Each path is a new rotation, seen through one point. The rows after it are directions, each followed by how far the rotation turns it, in degrees a step (0 if it stays put).
Each turn is a multiple of 5 degrees from 10 to 175, or 0.
Each row of a path follows its step; steps can be skipped.
path 1
step 0: [-16.8 -12.1   3.4   1.9  11.9 -14.3   4.7 -10.9  -1.6  13.5   0.7  -7.0
  17.4   3.6  -1.8 -21.1   2.4 -13.7   0.9  -4.5  -4.7   1.6  -6.0  14.8
  -9.9   9.2 -18.2  -9.4  16.5  -8.4  -5.9 -10.3  15.8  11.4  29.6 -11.9
 -17.7 -14.2   1.1   8.1   1.6   0.6  -0.8  -1.3   2.4 -26.6  24.3   8.5
  19.6  -0.5   4.1 -17.8  11.8  -2.3   3.2  12.9  13.3]
step 2: [  2.6  14.0  -9.4   9.1   5.6   3.3  -9.7   5.6   1.6 -17.5 -19.2  17.0
 -18.8  -0.8 -13.2  15.5 -12.7   3.8  -1.1   1.4   0.3  -3.2   2.2   0.0
   0.2  20.1  22.8  -5.0 -17.7  12.1 -19.9  -3.5   2.2  -1.6 -11.4   7.5
 -13.6  11.5   2.4  -8.2  -3.8  -6.5   7.3   6.0  -8.4 -24.3   4.2  15.2
  13.9 -38.7  -1.5   0.8  19.5  -2.2   5.8  -9.0   4.0]
step 5: [ -6.1  -6.2  12.7  17.2   9.7 -16.6   7.8   4.8   9.9  19.6   3.9   4.7
   0.2 -10.6   8.3 -16.0   2.5   2.1  -0.7   1.3   6.4   5.2  30.5   6.1
   5.0 -14.3  -6.8  -4.8  -2.4  22.3  -0.7 -15.6  -4.9  -1.3   5.2   3.7
  16.2  10.9 -14.3 -12.4 -17.1  -8.4  -9.2   2.8  26.5   9.2  -6.8 -12.9
   9.6 -23.0  -8.5 -10.2  -3.4 -27.4  -0.1  11.8   8.2]
step 6: [  5.1  -5.0  -3.8   1.1  27.2 -16.9  -7.2 -10.1  -2.4   2.7   0.7   1.6
   5.3  -6.7  23.3  25.1   2.4 -13.2   2.3  -1.5 -18.3  -5.9 -12.1   0.3
  -3.0  -7.3 -17.8  -2.2  -4.8  -5.4   5.6 -13.4  -1.0 -11.2  12.0  -1.4
  18.1 -16.2  -1.0   1.7  -5.5 -18.4 -32.9   9.9 -10.9  11.4  -9.0   6.0
  12.6  15.7 -22.2   6.8   6.0  19.9   2.6   1.9  -5.2]
step 13: [-14.5   6.0   3.0   0.9 -14.4  -2.0   0.7   1.9 -16.9  -0.5 -19.7  16.0
  -6.5  -0.4 -18.0  -0.4   2.7  -7.0  -0.6  -9.3 -33.0  -9.5  25.3   1.7
   8.7   8.6  -6.3   9.4  -6.4   2.4   0.5 -14.2  -6.0  -0.5   8.4 -13.2
   0.0 -28.0  16.4   9.6 -28.7  -2.7   1.6  -6.3 -10.6 -13.4  -5.1   3.5
  -7.4   6.5  23.3  -3.7   3.5   4.6 -11.0 -19.2   5.1]
step 14: [  9.5   0.2  -4.1  -8.3   2.6  18.1  10.2   6.6  -0.8  -9.1  -5.5   2.9
 -20.4 -10.5 -10.8   3.8 -20.7  13.7  24.5  -3.8  -0.7  13.7  34.6  -7.0
  10.2  -0.9   4.3  -7.5   4.5   7.8   4.0   6.5 -10.2  16.9  16.7  18.4
   2.7  -3.9  -2.0   0.5  -2.0  -9.3  -5.4  19.3   5.3   9.0  11.3 -18.0
   1.9 -23.5  -1.2  22.2  -6.6   5.8   2.4   5.2 -19.9]
step 24: [ -5.5   0.4   9.3  -7.0  -8.0  -0.5 -10.0 -13.0  12.3  10.5  -7.2  12.1
 -17.1   3.0  -5.4  15.4  11.0   8.3 -24.6  16.6  -5.1 -10.1 -11.7  -0.9
  -9.7 -11.9  20.5   3.8 -19.6   6.2  10.3  10.3 -14.1  -9.6 -12.9  -5.7
   5.0   8.4  11.1  -5.1 -31.6  -4.4  -4.8  19.7 -13.3   9.4  -9.2   5.0
   2.9   9.5 -13.7   5.7  21.2   5.4  15.1 -18.2   6.8]
step 28: [ -6.6  -8.5  -1.7  -1.2  21.7  -1.2   2.8   7.0  -4.4 -14.3  10.5 -12.9
  -4.5  13.6  20.0  21.0 -11.7  -7.7  -0.3  12.8  15.7  -1.4 -29.5   9.3
  -7.1   9.2 -24.4  10.9   2.6  -3.1   6.7 -13.6  -7.6   3.0 -18.5   3.9
   4.2  18.5 -13.8  -8.5  16.4   2.4  -3.0 -20.7 -12.6  -7.7 -16.8  -2.9
  -5.0   4.2   3.6   3.5 -17.6  11.8 -15.7  11.8  -2.1]
Directions:
[ 1.9  1.8 -1.8  0.2  4.7 -1.4 -1.3  1.1  0.0 -4.5 -1.8 -4.8 -0.3 -0.5
 -4.4 -8.2  3.6  3.3  2.1 -2.1 -7.3 -1.2 -1.5 -2.1 -1.7 -6.0 -4.0 -0.6
 -1.3  7.1  2.9 -0.3  0.0 -3.9 -2.0  3.4 -3.2  2.1 -3.4  1.9  3.7 -0.8
  8.1 -2.3 -5.4  3.6 -3.3  2.7  0.6 -2.3 -2.7  1.2 -2.5  6.7 -1.0  2.9
  1.7]  135
[-5.5 -2.6  1.4 -2.0  2.1  4.2 -1.8 -1.8 -5.8  3.2 -1.3 -9.2  2.7  2.1
 -3.3  0.3 -1.0  7.2 -0.2  0.3 -0.5  7.0  2.3  0.0 -0.8 -2.0  0.1  1.6
  1.0 -0.4 -3.7 -3.8  4.5 -2.4 -1.2  3.9  3.4 -0.1  1.4 -1.9  1.3  2.8
  3.2  2.1  6.3 -4.9 -2.8 -1.9  4.1  0.7 -1.7  8.5  1.3 -5.6 -1.2  2.5
 -2.1]  160
[ 1.4 -6.7  1.0 -1.5  2.5 -2.8 -1.4  2.3 -4.0  9.0  1.9 -1.8  1.9  0.9
  1.8  2.2  1.2  0.1  3.6  3.9  0.4 -3.4 -1.1  0.7  0.9 -0.8 -2.8  4.0
  3.6  2.0  2.0  4.1  4.2  4.0 -3.1  0.8  0.4  2.5  4.6 -1.4  6.4 -3.2
  5.3  2.2 -8.8  0.5  7.6  0.6 -0.9  1.6 -2.5 -2.4  4.1 -3.8  5.4 -1.3
 -1.2]  40
[ 2.8 -5.5  2.5 -4.8  0.3 -4.5  6.2  5.5 -1.5  0.0 -0.6  0.5  1.4  2.7
 -2.3 -4.5  3.8  0.2  2.0 -9.0 -0.8 -7.7  2.2 -2.5  3.7  0.2  0.1 -1.9
  1.0  1.2  1.4 -2.0  4.4  3.5  3.7 -5.0  2.3 -3.9  1.5 -2.2 -1.4 -6.0
  0.4 -1.1  6.8 -2.1 -2.1  0.5  1.1 -4.2 -1.3  2.5 -5.2 -2.7  0.7 -4.3
 -1.9]  85
[ 4.6 -0.5 -1.3  1.6 -5.0  2.0 -2.4 -6.5  5.5 -3.9  0.6 -4.5  3.4  5.7
  0.3 -1.5  4.1 -3.9  1.7  4.8  1.5  1.0 -3.4 -4.7 -1.6 -8.3 -0.3 -0.3
  3.3 -7.3  0.7  2.5  3.0 -2.7  5.1 -1.6  1.2 -5.0  2.8  2.5 -2.2 -4.8
  0.1  3.3  0.1  3.0  3.4  4.7  5.5  1.0 -1.5  2.4  0.6  0.0 -0.2 -1.1
 -2.5]  125
[ 0.3  0.0 -2.8  0.4 -1.2 -7.4 -0.7 -0.3  4.4  4.3 -4.6  0.9 -4.2 -3.1
 -6.1 -3.7 -1.8 -1.8  0.3 -3.0 -3.0 -2.3 -3.3 -1.1  1.6  5.6  0.7  2.0
  1.8 -2.2 -5.0 -3.1 -5.2 -5.8  0.5  4.3 -2.3  2.5  8.2  0.2  3.9 -1.2
 -3.6  2.6 -0.9 -0.6 -0.7  7.7  3.3  5.6  2.7  3.8 -0.8 -4.1  0.1  1.0
 -0.4]  160
[-3.1  0.0 -5.3 -2.3  5.2 -4.2  3.5 -1.1 -3.0  0.6  1.3 -0.6 -3.7  1.6
  4.3 -2.7 -1.0 -1.9 -1.6 -1.7  1.0  5.3 -5.5  0.9  3.8 -2.7  7.1 -2.4
  1.6 -0.1 -0.4  6.7  7.1 -3.0  1.8 -2.9 -7.2  0.6  2.4  3.9  0.4  3.5
  2.6 -7.4  2.2 -3.2  0.3  1.9  0.3  0.3  6.1 -1.9  2.3  0.9  0.6  0.1
 -5.3]  35
path 2
step 2: [  0.1   5.6  24.5 -17.6  22.3 -20.2 -21.4   6.1  -7.6   4.0  16.5  -8.9
   0.6  -8.5  -5.5   5.9  14.7  -5.2  16.4  -0.4  21.1  -9.7 -10.3   4.7
   8.2  -3.3 -27.7  11.7   6.4   4.0 -19.4 -10.7   5.9  -7.9   0.1  19.8
 -16.7  12.3  12.1  -9.5  10.4 -11.3  14.7  -3.2 -17.9 -13.4  -2.3  19.4
  -0.3  -5.7  -7.0  11.0   7.7   3.7  15.3  10.8   9.6]
step 6: [ -4.5  11.0   5.9   6.6  -2.2  -0.4  -9.2   7.7   4.2  16.5 -15.9  -3.7
 -20.4   1.5   4.0  10.9  12.2 -15.0  18.4   7.2  11.9  -0.6   5.6  -9.2
   5.0  -7.4  -1.7 -10.6 -19.7  -9.0 -27.4  11.5  17.0  -1.2 -14.0  -2.7
 -29.1  -8.5  15.4 -20.1 -24.2  -8.0  11.9  -5.3   7.1  -1.2   7.5  -8.5
  -0.5  -7.3  18.2  -4.1  19.5   8.3  -5.4  27.7  -9.6]
step 7: [  6.4  -5.9   0.9   0.6   6.8 -25.1  15.2  -1.3 -10.6  -0.7 -13.3   0.5
 -12.9   3.1 -13.9  10.5 -14.4   1.3 -13.7  -4.4 -23.2  -0.9  15.7  11.9
 -24.7 -22.1  -4.4  -1.8  -7.5  19.2  -7.0  -7.3 -16.3 -25.6   2.0  -7.4
   6.7  -3.3   8.4  -9.1  18.3   2.0  13.1 -15.6  16.0  -5.5 -28.7   1.2
 -16.1   3.3 -10.6 -14.0  -2.9  14.9 -12.4  -9.4  -5.0]
step 10: [ -0.9  27.4   2.9  15.4  -4.8  -5.9  11.0  -9.0 -11.3  -5.2  29.1 -17.1
  -5.9 -11.6  -0.7  25.0   8.7  -0.7   2.2  -0.5  -2.2 -38.8   8.5  -7.2
 -11.8  -3.6  13.1  -4.7   4.0  13.8  -2.2  11.6   2.7  -6.0 -13.6 -20.1
  15.3   5.3  -1.3   0.7  -4.4 -18.4  11.7  -8.8  -4.0 -13.0   1.9  -4.3
  -3.6  -8.6   3.9 -11.0  28.2   7.0  10.4  14.1  -6.8]
step 12: [-15.2 -14.1  -9.2  25.2  -2.8  -0.2 -13.0  34.6  28.2   5.8   7.0   5.5
   4.5 -23.0  -5.4  -3.8   6.7 -17.6  -2.1  -5.2  -2.4   8.9  -2.4 -14.4
   7.1  -4.5  28.0 -13.9 -25.8   2.5  -6.3   7.9   3.7  -7.0   3.8  -2.9
  -4.9   1.7  -8.1 -11.1   6.0  -0.7   0.7   6.9 -14.0   4.2  -8.6 -23.1
  10.6  14.9   1.9 -24.8   0.6  -3.3  -8.7  11.3   0.3]
step 21: [-14.8  14.4  12.7 -17.6   1.4  -3.9  11.6  -1.4  14.3 -20.6  11.5  -5.0
   8.1   3.6   1.3 -17.4 -14.7   5.1   8.4  -6.5  -2.6  -4.3   0.8 -14.9
  11.3   0.6  13.4 -16.3  30.7   2.5  23.7   5.4 -22.1  -6.9   7.2 -10.9
  10.2  -6.1 -14.5 -17.5   5.6 -21.1  21.0  18.6 -17.6  -1.1 -12.1   3.9
   3.8  18.3   0.7 -21.1  -3.3   0.2  -4.4   3.6  10.5]
step 22: [ -3.3   2.0   8.8   1.3  -2.0  -5.3  10.6 -17.5  -3.9   9.7  -9.2  19.7
  -2.7  -8.2 -10.3  11.1  21.9  17.1  15.7  14.4  15.0  -3.7 -11.5   9.1
  -0.7  12.1   1.5  10.3  -4.7 -32.7   2.4   9.1 -21.2  19.2   2.6  -9.3
   0.2  25.7  13.9  12.8   0.1  -6.2  -3.8   0.3  -9.5   6.7   1.0  12.8
  11.3   9.9  13.0   5.5   3.5 -28.2  18.0  -9.4 -20.1]
step 27: [-23.2  13.4 -11.1 -20.0  11.7 -12.0  -9.3 -15.4 -13.2  -9.9  -1.5  -3.8
  -6.3  18.2   7.7  -1.2   7.6  -4.4   6.1  -0.1  27.9 -18.8  12.7   5.4
   9.4   0.7 -22.8 -15.9  13.3  19.2  11.4  -3.0  -4.6 -18.3   7.5 -10.3
 -10.5  -4.1   1.3  -0.8  35.9  -8.6  -7.2   4.6 -12.1 -11.7  -2.0   3.1
  -1.2  11.8   3.0  21.9   8.1  10.9  -4.4  -7.3   2.3]
Directions:
[ 5.4 -0.7  0.8  1.6  2.5  3.1 -5.5  2.4 -5.8  3.3  0.5  2.5  1.4 -5.3
 -3.7 -1.2  2.9 -3.3 -4.0  1.1 -3.0  1.8  0.4  0.6 -1.7 -2.4 -1.9 -5.9
 -2.5 -0.8  1.5 -0.2 -3.0  2.3 -2.0  0.1 -7.9  1.0  2.1  0.1 -8.7  3.3
  0.4  2.3 -4.0 -1.0  0.1  2.1  2.6  4.4  2.5 -2.5  4.3 -2.8  7.2  2.5
 -7.6]  110
[-4.8  5.6 -6.0 -1.1  0.1 -0.3  0.4  3.7  3.0  2.6 -2.2  2.8 -1.9 -1.5
 -4.8 -3.1 -3.0 -6.8  3.9 -5.1  1.5  4.1  3.4  1.1  2.3 -0.7  1.6 -9.6
  1.7  0.2  2.8 -0.8  4.1  0.2  4.6  0.3  0.6 -2.1  0.6  5.3 -2.0  1.6
  4.3  0.8  5.5  4.2  4.2  3.8  1.1 -3.2  1.2 -3.1  0.2 -0.6 -5.2  4.8
  0.2]  125
[-2.8 -4.0  3.9  1.4 -0.4  2.3 -0.2 -6.1 -3.4 -1.4  2.6  5.3 -8.4  2.7
 -5.0 -0.2 -0.7 -4.1 -0.2  2.0  2.5 -9.5 -2.8 -1.3 -0.2 -3.7  5.6  0.1
  3.4 -3.8  6.5 -2.3  2.1 -2.1  0.2  2.4 -1.8 -3.0 -4.4  0.4 -3.5  7.1
 -0.2  1.5 -2.6 -1.3 -1.1 -1.0 -0.7 -3.8 -4.1  0.3 -3.5 -0.4  1.0  2.2
  3.4]  65
[ 2.5 -3.1  0.9 -0.3 -5.1 -1.2  5.7 -1.2 -1.4  4.5  2.7 -1.4  6.6 -4.8
  0.6 -1.0 -1.4  1.1  3.4  4.0 -5.8  0.7  7.0 -3.2  3.1  2.0  0.6  3.4
  3.4 -1.8  3.5 -0.3  3.8 -9.8  2.1 -1.0 -1.7  0.8 -5.0  0.2  1.3  2.5
 -3.3  0.8 -4.2  3.5  0.7 -2.6 -3.3 -1.4  4.1 -3.1  4.4 -0.3 -2.0  6.7
 -1.6]  160
[ 7.6  0.0 -2.8 -2.5 -1.0 -4.7  3.4  3.3  0.4  3.3  2.8 -4.6 -0.7  2.0
 -3.3  2.3 -7.6 -1.6 -0.6  0.2  1.5  3.5 -2.7  2.5  3.8  6.1  2.9 -3.6
 -2.1 -3.1 -0.9 -8.3 -0.6  1.7  1.7  4.1  1.4 -0.6  0.4  0.6 -0.6 -1.9
 -1.4  2.1 -3.4 -5.7 -2.2 -1.9 -2.2 -7.5 -4.4  5.2  2.7 -2.1  5.8  0.3
  0.2]  120
[ 2.2  3.9  0.8 -6.4  3.1 -3.4  0.4  0.0 -3.5  9.6  0.4  4.0 -2.1  2.7
 -2.5  4.4  4.6 -6.3 -0.8  0.8  2.1  3.0  4.4 -0.9  4.0  4.1 -0.7  5.1
  4.9  2.3 -0.7  0.4  3.3 -0.5 -0.5 -2.4 -3.6  1.7  1.9  0.1 -1.6 -0.7
 -6.8 -1.5  1.8 -0.6 -3.8  0.0  2.6  1.2 -0.9 -5.0 -5.9 -0.4 -0.3 -7.4
  3.1]  160
[-2.8 -1.3 -1.2  3.1 -2.6  5.3 -0.7  4.0 -1.1  1.2 -3.6  5.0  3.7  4.6
 -3.9 -2.9  4.6 -0.6 -2.6  0.6 -1.6  0.5 -3.2  6.8  2.1  6.2  3.1 -1.6
 -4.0  0.6 -1.5 -0.7  7.9 -6.3 -4.3  2.2  0.9  4.1 -3.2  2.9  7.8 -0.3
  1.2 -1.8 -5.5  1.5  0.3  1.8  4.4  2.4 -2.6  3.5 -3.3 -0.5  1.9 -1.0
 -2.9]  100
[ -1.0   0.0   2.9  -1.2  -3.4   1.8   3.4   0.4 -10.2  -3.0  -0.9  -0.7
  -0.9  -6.5  -2.7  -3.6  -0.5  -1.1  -3.3   3.2  -0.6  -1.6   0.2   0.0
   4.2   1.0   0.4  -1.7   0.4   5.6  -8.7  -2.9  -5.9   2.4  -1.6  -3.6
   2.4   1.4  -4.0   4.0   0.2   2.7   3.1  -5.6   3.4   1.2  -0.7  -3.6
   2.0  -7.8   5.2   1.0  -1.9  -2.8  -2.2  -3.1   0.0]  115
